128 stands for zero in the data rows.
Some points, one per row:
[118 190 139 102 149  87 113 114 138 131 135  93 206 121 123 135]
[146 164 133 130 183 159  92  48 177  64  81  47  96 135 118 189]
[124  60 111 103 137 108 166 144  47 148 222 199 164  65 144 136]
[154 203 163 131 164 129  94 135 191 103 102  80 119 162  85 116]
[113  91  89 156  88 137 149 115 159 163  61 105  50 143 160 179]
[152 103 178 136 131 124 120 168 115 138 164 181 111 130 105  49]
[167 222 188 123 184 148  63 112 184  51  97  80 142 146  88  98]
[162 187 184 115 172  95 115  82 206 133 111  47 125 127  89 132]
[173 207  79 161 119 198 121  70 190  75  57  52  83 176 106 191]
[119 137 185  35 204 124  54 128 131  47  79  64 180  48 181 140]
[115  53 106 100 110 154 158 155  55 143 184 199 134  99 142 126]
[153 132 140 135 117 129 149 135 156 146 128 135 116 159 107  94]
[157  94 162 137 163  99 150  89 185 177 154  88  51 138  74  95]
[ 93   0  81 144  82  91 205 105  84 227 139 159  95  70 197 190]
[149 125 137  81 138 142 127 122  58 107 193 162 194  82 135  82]
[125 153  96 115 139 194  75  71 190  24   0  28  50 130 163 221]
[ 84   6 116  75 116 160 103 146  73  79  85 150  94  59 214 155]
10 more points follow, each with its number after it:
[144 175 140  97 151 160  89 148 194  67  29  53  87 139 154 193] 0
[122 145 151 120  91  96 144 107 106 204 166 160 177 138  99  39] 1
[155 201 138 144 140 147  99 144 192 100  75  61  95 172 102 139] 2
[155 248 111 175 128 149  93  97 213  86  48  70 118 201  99 157] 3
[136 139 157 143 154 115 101 115 158 146 131  99 100 150  90  94] 4
[125 135  77 177 103 156 132 157 142 122  76 106  98 155 160 197] 5
[147 221 124 137 154 136  95  94 182  78  65  55 146 141 135 177] 6
[ 80 143  84 143 124 146 110 167 132 109 101 122 103 184 135 176] 7
[109 189  99 175 118 123 125 113 177 135  77  71 139 181 127 165] 8
[194 255 169 150 139 146  83 127 187  78 106  99 131 180  66  94] 9
Which of these numbered points is nearest to each point below by angle, seen from the average point of the first points? Its number follows each.
[117 118 139  87 156 169  67 120 130  39  74  93  93 102 156 147] > 0
[149 176 147 126 143 135 109  90 155 101 108  92 122 132 117 122] > 9
[149 120 215  96 206  81  95  71 148 131 177  98 126  86  77  65] > 4
[133 164 111 156 101 116 157 108 157 142 112 114 144 154 127 146] > 8
[151 199  69 156 111 174 134 127 150  99 103 107 113 175 112 181] > 3
[ 97  29 139 124  72  99 190 183  82 222 192 219 149 135 130  53] > 1
[163 213  99 131 123 122 136  85 134 139 150  97 178 130  94 139] > 9
[ 91   0  28 176  43 152 224 178 136 193  54 156  17 143 224 250] > 5
[104  72 120 127  97  97 180 116  85 185 177 163 165  89 142 137] > 1
Now 10 new points, numbered from 0 again:
[ 39   0 121  90  78  16 207 173  74 255 140 181 180  54 239 170] 0
[151 170 126 139 139 145 113 110 155  99 123 104 108 154  91 100] 1
[ 82   0  82 166  43 118 219 165  69 205 157 223  82 115 184 141] 2
[134 232 121 143 147 133  72  94 166  91  88  73 137 177  96 118] 3
[212 255  96 116 183 179  70  50 163  58 121  34 162 160  62 144] 4
[113  81 155 147 106  57 164 156  97 219 203 190 143 118 113  59] 5
[152 140 158 146 133 114 125 157 158 154 155 145  96 174  70  61] 6
[193 255 175 142 163 139  62  83 215  92  84  37 134 189  51  87] 7
[173 217 121  94 175 146  89  81 132  58 132  69 173  99 105 155] 8
[123 182 128 123 135 117 102 124 142 120 100  98 151 136 135 153] 9
Which of these numbered points is nearest to each point below by angle, seen from the average point of the first points? Its number follows each.
[130  86 187 124 143 134 112 177 130 131 174 200  86 153  72  19] > 6
[ 98 125 129  98 152 100  96  77 108 132 125  97 185  85 145 141] > 0
[110  92 187 110 133  49 137 153  76 197 221 196 195  89 109  44] > 5
[164 232 146 111 182 164  55  64 157  56 105  64 153 140  81 121] > 4
[120 104 146  77 138 105 154 179  59 148 232 195 178  86 113  98] > 5
[125 172 107 117 118 148 121 154 116  90 123 141 180 135 133 135] > 9
[118  71 169 156  62  95 183 231 100 218 198 255 107 175  98  11] > 5
[141 121 145 115 143 129 115 103 138 116  73  93  97  83 183 175] > 0
[103  32 104 165  68 140 170 121  96 194 122 172  91 144 158 116] > 2
